One turn moves each row of this set onto another row. After a few examples, where does it send each row asked below?
q593: [-24 -13  -9 -12 -26  -5  -4  22   4   1  -9 -14  27  -3 -46  32 -64  12
 -13 -20  39   0 -14]
q91: [ 26  15  -8 -39 -21 -29 -20 -47   3   4 -15  -7  -4 -32  13   4 -13  16
  -8 -26 -28 -12 -10]
q120: [-66  -1  31   0 -30  33   0  -5  30  42  26 -24   3   8 -25  28   5 -40
   4  16  29 -14 -14]
q462: [-43   6  -4   2  15  14 -25   1  -9  16   1   9  -2 -12 -59  41 -54  36
 -18 -29  18   1 -36]
q696: [ -5 -20  32   8  31 -19 -53  38  -4  42  18  -5 -36  61  21  27   5 -48
   5  -9   0  -3   0]
q394: [ 16  14 -32 -21 -41  -6  -3 -26   0 -13 -12  -7  30 -20 -13  12 -33  16
 -13 -13   4  -5  -8]
q981: [ -8 -26  31  18  26 -22 -53  35  -8  39  25 -10 -36  56  15  21  -2 -48
   0  -9  -1   1  15]
q987: [ 24  17  -5 -39 -11 -31 -18 -49   4   5 -17  -7  -9 -34  11   2 -11  18
 -12 -31 -27 -15 -10]
q224: [-66  -2  40  -9 -20  23  10  -1  34  39  16 -35  -4  10 -29  17   3 -42
 -10   4  37 -25  -4]
q853: [-37  -3   3 -13  12  -7  -6  15   1   8 -15 -12   1  -7 -59  25 -61  24
 -32 -40  36 -11 -17]
q317: [ -3 -22  31   8  29 -18 -53  38  -3  40  19  -6 -34  64  23  28   5 -48
   6  -6  -1  -2   1]
q558: [ -4 -20  31   8  31 -19 -54  37  -5  41  19  -6 -36  62  22  29   6 -49
   7  -8  -1  -2   1]
q405: [ 16  -5   9 -48  21   0   7  16  19  27 -27  29  13  15 -18  -7  28 -34
  -2  49 -17 -12 -31]
q244: [ 13  -5  15 -52  32  -7  10  17  22  29 -34  23   4  14 -23 -13  27 -33
 -12  36 -14 -18 -26]
q409: [-74   7  36   5 -10  40  -8 -15  26  48  28 -15 -12   5 -33  30   9 -30
  -2  10  21 -15 -21]
q796: [ 23  18  -8 -34 -17 -24 -24 -51   2   6 -12  -2  -6 -33  13   8 -11  19
  -4 -21 -33 -12 -14]
q43: [ 10   0  10 -42  32   6  -1   7  15  32 -23  37   5  12 -23  -3  31 -27
  -3  46 -26 -11 -38]
q158: [  4  29 -31  -8 -19  14 -23 -43 -11  -1  -1  13  11 -28 -21  23 -25  31
 -10 -11 -13  -1 -28]
q524: [  7   1  16 -48  45   0   4  10  18  33 -30  32  -3  11 -26  -8  31 -25
 -11  33 -21 -18 -34]
q548: [-10 -24  30  22  25 -20 -57  32 -10  38  28  -8 -37  56  15  24  -2 -46
   1  -7  -3   3   9]
q28: [-75   6  41  -5   1  30   2  -9  31  46  19 -27 -19   4 -36  19   7 -31
 -13  -4  29 -25 -13]
q615: [ 22  20  -5 -36  -8 -26 -23 -52   2   8 -13  -1 -11 -35   9   5  -9  21
 -10 -27 -32 -13 -14]
q19: [-10 -25  32  20  29 -21 -56  35  -9  38  26  -9 -38  55  13  21  -1 -46
   0 -10  -4   1  11]
q49: [-30  -3 -16   5 -22  14 -23   9  -7   8   7   8  24  -6 -45  48 -57  23
   0  -7  21  11 -37]
q410: [ -4 -21  32   8  30 -20 -51  38  -3  42  20  -7 -36  62  22  27   5 -49
   5  -8   0  -3   1]
q950: [-10 -26  31  20  22 -20 -56  35  -9  38  26  -9 -35  57  16  23  -1 -49
   2  -7  -2   2  12]
q563: [  7  20 -17 -31  -8 -17   5 -26   4 -10 -25 -18   7 -22 -25  -2 -33  18
 -37 -39  11 -19   2]
q305: [ -6  34 -16 -18  15   3 -15 -44  -6   1 -15   3 -11 -28 -33   8 -26  36
 -34 -37  -7 -15 -17]

q462 goes to q853
q91 goes to q796
Now these:
q120 goes to q409
q405 goes to q43
q305 goes to q563

